Each row is where one point has got to under a steady rotation. How many ticks took it there?
The counts run from 0 to 390.
[149 137  94 172 118 143 138 119 100 138 125 106 120  62 113 146 110 102
 170 139 153 152 121 113 137 141  81  76 106 109 114 159 178 140 145 117
  84]
0
[130 146 134  86 108 159 152 132 134 152 161 123  88 141 108  85 173  71
 107 157 136 132 183 151 117 106 118 124 169 130 128 107 141 158 163 131
 150]
346
[127 159 181 157 169 113 108 147 114 131 166 187 139 126  91 158  96 105
 132 159 134 128 127 133 131 108 106 157 138  90 127 121 106 160 187 102
 164]
216
[163 130  90 106 137 133  77 112 184  77 146  91 162 165 129 148 146 131
 117 106 125  82 112 113  87 134 113 190 116 156 130 116 112 118 118 115
 118]
20
[124 135 151  83 135 108 140 143  59 123 168 140 107  78 130 147 150 101
 141 159 105 154 175 132 149 118  87 120 148 122 165 138 123 133 156 106
  97]
74
[168 151 142 112 180 135 124 103 132 124 166 116 102 156 108 132 142 144
  94 136 112 143 199 119 156 103 103 115 174 117  93 133 132 152 153  71
 118]
341
[149 148 146  75 125  75 148 141 141 133 145 138 155 143 121 145 145 124
 105 153 114 144 196 128 157 117 137 158 146 125 113 115  93 183 129 139
 144]
336
[105 113 148 127 117 124 150 154 136 152 149 143 140 110 150 120 141 135
 146 147 152  70 149 156  71  91 158  93 125 137  96 111 158 109 178 155
 187]
312
[ 93 110 108  65 117 144  86 118 137 137 144 112 121  97 149 125 171 156
 148 179 169  71 145 137 122 156 129  76  83 135 101 146 138 139 137 116
 100]
188
[158 117  80 177 156 111  97 157 145 125 146  83 147 137  96 147 108 141
 164 109 130  98 131  80 143 138  99 125  79 129 121 137 153 177 148 112
 126]
10
[122 117  98  89 132 143 101 128 176 123 136  84 106 124 125 123 158 180
 140 182 159  84 163 136 101 129 114 109  85 138 113 153 151 145 166 125
 122]
187
[119 100 158  99 118 147 130 119 123 156 147 128 158 135 125 142 135 155
 185 120 151  95 113 143  79 107  91  95 178 135 144 113  96  73 118 158
  87]
230
[ 86 162 108 155 138 131 112 150 132 205 157 110 117 116 112  98 110 138
 143 157 140 123 168 116 151 141 119  90 136 105  93 122 174 181 135 121
 143]
90
[126 102 100 113  87 158 126 176 144 127 170 119 126 131  97  75 156 115
 158 146 152  85 109 132  67 136 108 136 130 129 132 141 142 119 129 187
 126]
271
[133 135 147 120 138  97 129 119 140 103 146 172 145 108 134 168 131  69
  98 167 149 113 119 177  94 121 174 147 106 120  93 138 115 128 176 102
 176]
302
[178 106 168 165 131 133 129  86  98  95 135 165 112  71 149 154 165 146
  76 125 161 133 101 148 128 108 172 120 129  93  87 138 137  97 134 114
 110]
35
[109 140  99  95 108 102  70 138 140 131 133 146 170 115 129 120 104 131
 164 155 134 140 107 104 155 183  95 147 125  80 141 120  73 150 114 138
 114]
371
[133  84 154 153 136 134 156  83 146 140 109 109 117 115 141 149 135 135
 116 120 165  85  97 179  88 108 175 111 147 146 126 123 158  84 151 138
 117]
310
[124  58 141 154 110 110 135 104 132 160  96 135 138  96 155 165 129 173
 132 130 182 133 125 167 145 158 146  96 121 124 106 111 135 139 140 128
 172]
46
[108 145 155 125 135 153 126  93 155 176 122 179 141 137 125 167 117 132
 144 159 164 131 157 160 113  99 132  77 144 103  81 114 122 128 159 103
 147]
222
[ 91 143 109 138 114 137 161 133  87 176 149 100 100  93 140  94 131  65
 106 126 133 154 135 145 157 124 124 141 179 127 171 108 171 139 143 170
 121]
82
[ 92 120 107 114 132 160 118 135 156 126 180 104  69 118 142  93 144 140
 131 129 135  74 111  90 156  93 169 130 118 133 164 137 146 101 161 172
  96]
191
[136  85 133 117 146  88 143 120 112 159 113 121 148  95 167 180 143 200
 178 116 147 133 152 138 115  96 132 100 104 153 104 134 139 149 149 126
 134]
319
[121 118  65 138 100 140 110 146 134 103 165 117 107 115 147 119 109 124
 147 101 135 145  86  77 147 130 111 188 109 119 181 127 130 125 134 173
 116]
282
[139 150 103 121 154  66  75 108 155 121 126 139 162 150 127 114 141 139
 111 154 111 128 110 107 157 144 173 106 121  87  82 136 103 143 155  96
 118]
376
[111 150 117 150 132 130 151 149  95 152 150  95  99 104 117  86 125  73
 119 107 113 130 128 125 141 127  93 142 177 135 187 118 160 161 167 148
 148]
83
[116 142 112 101 133 169 135 115 135 110 184 118  92  90  93 171 125 109
 139 146 174  96 117 142 153 165 131 131  87 140 142 182  96 166 153 144
 103]
183
[160 101 139 135  97 151 108 129 133  88 161 138 131 124 145 110 140 136
 127 154 142 111 127 141 106  76 105 193 144 115 129  93 144  65 102 139
 101]
31
[161  99 138 113 150 117  90  69 148  98 130 114 122 125 122 102 166 140
 135 132 135  98  88 102 145 115 133 132 124 111 148 112 113 105 119 114
  47]
110
[153  84 140 169 114 106 145 115 133 144  82 115 130 102 141 154 111 198
 129 141 167 142 141 149 123 131 129 107 130 107  79 122 138 144 175 132
 172]
45
[129  76 110 114 141 114 118 128 167 161 135 103 153 180 128 168  99 211
 145 108 141 141 131 155 102 122 121 170 161 149 128 131 130 110 124 155
 158]
54
[142 126 109 107 112 109 108 120 155 127 123 168 143 128 166  77 187 119
 144 155 123 130 152  88 116  86 149 105 100  84  99  85 142 135 156 113
 116]
113
[105 130  63 131 126 146  72 129 139 168 132 125 107 113 144 109 129 144
 177 130 147 162 121  82 160 137  96  85 110  96 126 132 149 166 165 115
 135]
364
[174  95 118 103 138  86 134 165 103  71 149  98 136 157 123 150 160 164
 152 104  85 113 146 110  94 107 107 120 146 162 137 149 117  95 150 131
 129]
152
[138 109  69 128 102  87  84  90 144 112 101  97 161  96 180 147 115 165
 122 141 152 152  96 129 138 167 130 152 111 106 105 127 128 120 104 127
 108]
286
[131  87 108 108  82 147 137 144 145 127 156 115 122 119  82  97 165  89
 143 135 171  89  94 160  85 169 145 135 117 148 146 139 136 134 115 185
 103]
270
[111 161 130  99 104  99 136 109  78 168 126 131 138  60 159 111 177 103
 110 154 135 154 147 161 123 142 128  99 157 106 104 133 169 156 140 131
 136]
80
[117 107 103  99 136 135  63 132 125 115 153 110 112 108 171  97 156 164
 162 140 132 117 123  92 107  99  88 177 124 131 164 104 165 102 131 122
 114]
197
[156 143  88 106  92  73 151 106 121 156  86 129 180 118 174 122 152 120
 116 111 117 168 165 108 154 131 128  82 151 111  94 111 115 163 130 126
 137]
245
[ 98  60 127 164  94 133 118 121 130 181 118 142 157 100 160 155 129 154
 115 116 176 121 108 167 137 151 158 114 159 129 129 111 131 131 120 150
 165]
47
[109 113 107 157 112 158 127 150 118 165 174  92 128 116  85 149  98 105
 116 147 147 142 159 164 154 158 107 193 157 124 152 125 150 142  91 152
 100]
173
[154 137 125 100 125 115 150 119  80 147 137 149 146  96 148 164 113 143
 179 103 113 180 134  85 143 122  72  95 155 107 139 129  95 119 118 142
  89]
240
[160 108 115 131 144 151 133 127 146  97 142 139 134 151  99 213 112 145
 170 107 136 125 125 131 133 132  95  72 126 144 102 151  88 113 169  91
 141]
142
[126 123 105 108 119  72 100  97 174 119 128 156 168 141 133 126 147 109
 109 167 129 136 104 121 166 138 185 131 110  84  99 123 104 126 120 127
  92]
377
